In the rows, 128 means zero.
One turn or mirror swaps these rows in pairs. Which row does each one swap with?
z_969: [156 150 135 113 104 159 148  86 149 158 120 124 120 130 131 136  93 122
  83 133 150 132 115 141 119 138 121 152]
z_672: [ 70 129 153 129 117 181 147 114 137 156 121 117 128 156 121 139 121 117
 148 150 129 151  97 154 127 129 133 124]
z_251: [132 123 101 135 127 124 118 115 133 143 169 122 136 159  89 100 128 110
 136 129 161 143 123 122 107 136 157 113]
z_950: [131  78 134 116 100 125 151 105 129 136 134 126 109 133 118 157 119  87
 141 157 142 152 115 137 167 149 129 130]
z_736: [106 128  98 146 119 142 158 126 126 151 117 106  93 143 151 138 125 155
  88 130 144 108 155 136 133 145 104 110]
z_425: [118 135  92 134 117 131 125 121 121 121 116 116 116 182 152 130 115 118
 149 139 129 119 100 192 137 118 117 113]
z_856: [148 114 120 134 123 119 122 144 137 105 122 112  92 121 130 108 116 134
 145 132 132 119 162 148 108 111 138 108]
z_409: [125 128 110  77 121 121 143 120 147 159 112 127  90 133 100 115 144 119
 118 129 159  94 123 143  99 111 117 111]
z_575: [121 164 131 127 121 102 145 117 115 143 121 122 124 189 154 142 121 117
 172 144 117 171 120 139 122 140 117 120]
z_406: [141 155 133 128  96 113 139 106 121 127 103 119 145 141 149 137 148 123
  98 142 116 174 113 137 123 127 125  80]
z_446: [125  71 117 118  98 113 119 111 109 125 120 123 133 133 128 110 109 132
 126 171 141 133 125 120 113 145 165 107]
z_723: [113 110  94 134 119 101 141 126 120 125 129 127 117 120 146 135 120 123
 156 132 139  75  84 127 124 123 116 122]
z_952: [139 112 117 106 108 151 135 146 113 156 110 129 137 145 144 126 166 137
 105 142 115 107 143 169 129 117 148 100]
z_961: [107 153 108 115  88 135 141 138 114 162  99  81 113 130 142 164 136 119
 132 141 159 136 167 134 105 121 131 145]
z_954: [108 144 120 124 113 125 159 116 120 143 118 121 119 112 139 143 121 118
 116 150 139  69 179 148 117 152 161 112]
z_939: [115 137  99 114 153 119 132 114 124 143 144 173 159 125 130 133 134 112
 108 153 125  88 128 131 126 148 140 111]
z_767: [119 137 145  97 132 143 160 101 123 185 156 103  87 138 110 128 107 114
 142 130 135 136 121 128 124 116 155 133]
z_913: [115 174 102 124  78 130 117 126 142 138 107 111 119 141  95 130 146 105
  91 142 158 140 148 132 103 148 122 136]
z_813: [142 119 142  97 112 143 115  88 146 133 147 148 112 149 120 136 127 111
 119 170 123  91 139 152 104 158 138 141]
z_169: [116 121 126 115 119 125 134 110 128 170  95 102 140 124 126 119 125 171
 129 152 139 141 165 119 125 123  94 112]
z_811: [107 131 137 102 113 128 118 131  97 141 104 117 181 155 147 132 122 115
 140 126 132  94 134 109 147 161 153 124]
z_140: [129 102 132 123 117 147 168 117 160 131 124 119 123 150 132 127 125 122
  72 130 137 101 136 108 121 146 128 122]
z_459: [ 80 111 119 126 122  93 110  92 107 140 124  96 137 135 118 144 153 102
 110 148 149 129 107 152  90 109 132 140]
z_317: [117 154 104 111 114  93 138 126 119 145 127 100 120 124 131 127 121 150
 143 140 157 105 143 126  63 129 116 125]
z_278: [124 132 143 134 107 140 119 121 109 193 156 136 124 125 122 119 123 124
 119 143 188 124 135 121 116 106 143 142]
z_539: [ 73 147 121 127 115 137 128 120 112 187 123 143 141  98 134 131 124 118
 143 139 131 160 120 117 117 159 144 117]
z_174: [117 122 151 105 117  82 108 104 136 143  99 103 144 161 135 127 124 113
  90 136 125 146  84 160 121 117 134 123]
z_311: [121 128 106 170  99  99 117 119 152 145  92 100 158 122 156 163 122 116
 141 151 138 111 122 156 123 147 133 119]
z_323: [117 161 135 132  96 131 116 160 105 146 117 133  89 180  98 115 128  97
 133 157 124 124 120 136 130 144 118 140]
z_164: [103 149 138 114 122 103 125 134 133 138 107 178 123 143 148 156 147  93
 138 134 140 163 105 148 146 131 130 119]
z_325: [118 115 109 136 101 120  96 101 109 162 118 163 119 151 134 180 118 139
 114 157 116 114  98 149 134 132 131 105]
z_583: [121 106 163 117 112 101 143 125 145 171 131 129 127 150 116 130 115 117
 178 146 127 158  95 127 115 114 132 123]
z_872: [134 133 120 110  99 149 140 112  93 157  93 141 139  99  99 153 127 109
 106 119 125  94 136 131 125 133 134 132]
z_373: [122 147 116 116  98  94 108 123 114 186 123 123 115 136 101 140 122 122
 104 139 122 105  73 117 134 147 112 131]
z_595: [127 106 127 135 134 115 158  97 105 159 123 130 127 173 146 142 138 115
 129 162 124 129 121 116 172 143 135  84]
z_358: [ 80 140 113 102 134 126 130 142 147 148 144 128 158 134 113 174 119 119
  91 131 139 135 129 133 107 160 128 138]
z_163: [115 118 131 115 142 135 133 143 117 180 148  98 113 181 128  90 156 121
 125 126 127 135 115 137 135 112 131 129]
z_394: [109 144 105 116 121  95 113  87 155 152 148  82 114 140 143 143 124 111
 128 176 159 103 133 140 124 133 162 145]
z_412: [179 144 146 122 112 123 137 120 116 123 120  98 128 173 140 125 121 119
 134 142 136  90 101 112 135 138 138 124]
z_947: [108 124 124 138 112 166 140 123 123 157 118 110 115 105 126 126 119 119
  91 144 127  83  81 150 133 135 143 127]
z_410: [111 138 159 111  90 125 147 125 120 130 145 116 114 149 174 142 117 130
 146 113 120 148 156 124 144 119 131 124]
z_292: [112  86 111 145 113 141 122 125 143 138 125 160 147 126 147 131  83 123
 136 121 132 135  94 126 130 119 131 136]
z_942: [104 125 145 113 135 113 145 105 122 124 127 138 162 166 153 113 102 107
 109 144 128 135 165 118 156 120 142 117]
z_517: [139 172 133 144 116  94 128 110 133 120 150 145 152 141 117 123 144 130
 107 151 162 102 126 134 103 134 104 129]
z_93: [122 114 180 139 115 105 127 108 136 121 123 140 115 141 126 143 134 130
 116 141 162 129 149 154 145 145 138  79]
z_89: [149 144 101 133 114 114 136 115 111 177 120 108 124 179 125 133 116 129
 122 129 143 190 103 130 130 144 119 143]
z_889: [127 149 133  96 116 121 114 133 145 146 131 102 118 124 100 122 135 124
 137 165 122 131 151  82 112 128 143 105]
z_673: [ 94 135 118 119 108 117 135 135 130 111 132 111 143 128 114 123  89 129
 139 105 142 123 132 134  77 141 146 151]
z_407: [104 117 145 123 119 124 142 130 110 131 113 113 139 176 114 143 129 114
 164 142 146 153 131  78 126 118 122 118]
z_288: [105 166 109 146 122 139 109 117 120 156 108 131 125 181 124 132 130 119
 149 134 111  95 100  98 139 155 138 109]
z_298: [106 106 106 129 131 115 107 123 114 103 123 121 114 175 110 140 135 109
 140 121 138 150 107 117 135  96 150 135]
z_313: [101 121 133 103 130 105 100 103 140 146 128 116 108 132 127 137 117  82
 150 127 116 119 109 163 127 159 138 170]
z_710: [149 144 142 154  95 137 152  98 117 149 102 126 108 150 126 165 134 132
 103 128  99 137 145 149 113 148 160 134]
z_399: [127 118 111 100 142 137 108 130 109 168 133 128 107 187 115 148  87 107
 118 111 159 134 135 135 142 142 127 126]
z_65: [150 176 132 124 110 108 149  85 138 158 100 129 135 146 136 138 121  81
 130 160 140 124 115 155 143 152 109 140]
z_656: [124 137 109 120 137 128 148  88 137 149 140 134  79 159 137 156 101 101
 111 146 148 108 119 170 153 155 128  91]
z_39: [120 114 120 143 127 125 123 120 125 145  87 146 135 145 164 149  85 108
  91 141 144 133 145 144 164 122 150 123]
z_118: [107 184 100 139 120 149 122 121 113 135 123 114 124 142 110 152 120 126
 112 126 145 159 107 167 123 141 173 116]
z_460: [126 165 142 104 100 139 123 132 108 180  97 117 114 102 146 138 130 133
 138 126 150 130 112 150  84 139 131 137]
z_351: [133 126 134 141 109 110 101 166 142 141 110 131  96 141 127 104 130 128
 114 114 126 105 123 150 111 155 119 148]
z_299: [128 117 131 144 110 111 151 117 149 179 127  75 110 157 117 177 124 137
 126 142 157 107 139 138 155 151 132 131]
z_908: [141  99 144 129 118 107 132 123 132 160 133 109 140 161 165 117 144 107
 113 110 145  95 145 142 148 122 106 138]
z_216: [136 115 156 158 120 126 118  95 135 171 138 146 136 135 125 114 116  73
 117 149 144 128 110 140 157 140 145 131]
z_136: [ 97 140 157 130 117 122 133 144 133 131  81 110 146 136 141 138 104 140
 106 147 134 102 121 152 167 142  99 110]
z_812: [106 146 116 127 110 129 102 110 121 160 108 100  96 143 152 172 137 107
 149 121 115 161 139 127 131 119 154  96]
z_352: [ 60 171 162 137 116 105 112 130 129 157 117 114 127 119 123 130 115 121
 107 133 163 138 139 159 123 142 138 113]

z_575 is swapped with z_317
z_409 is swapped with z_164
z_583 is swapped with z_460

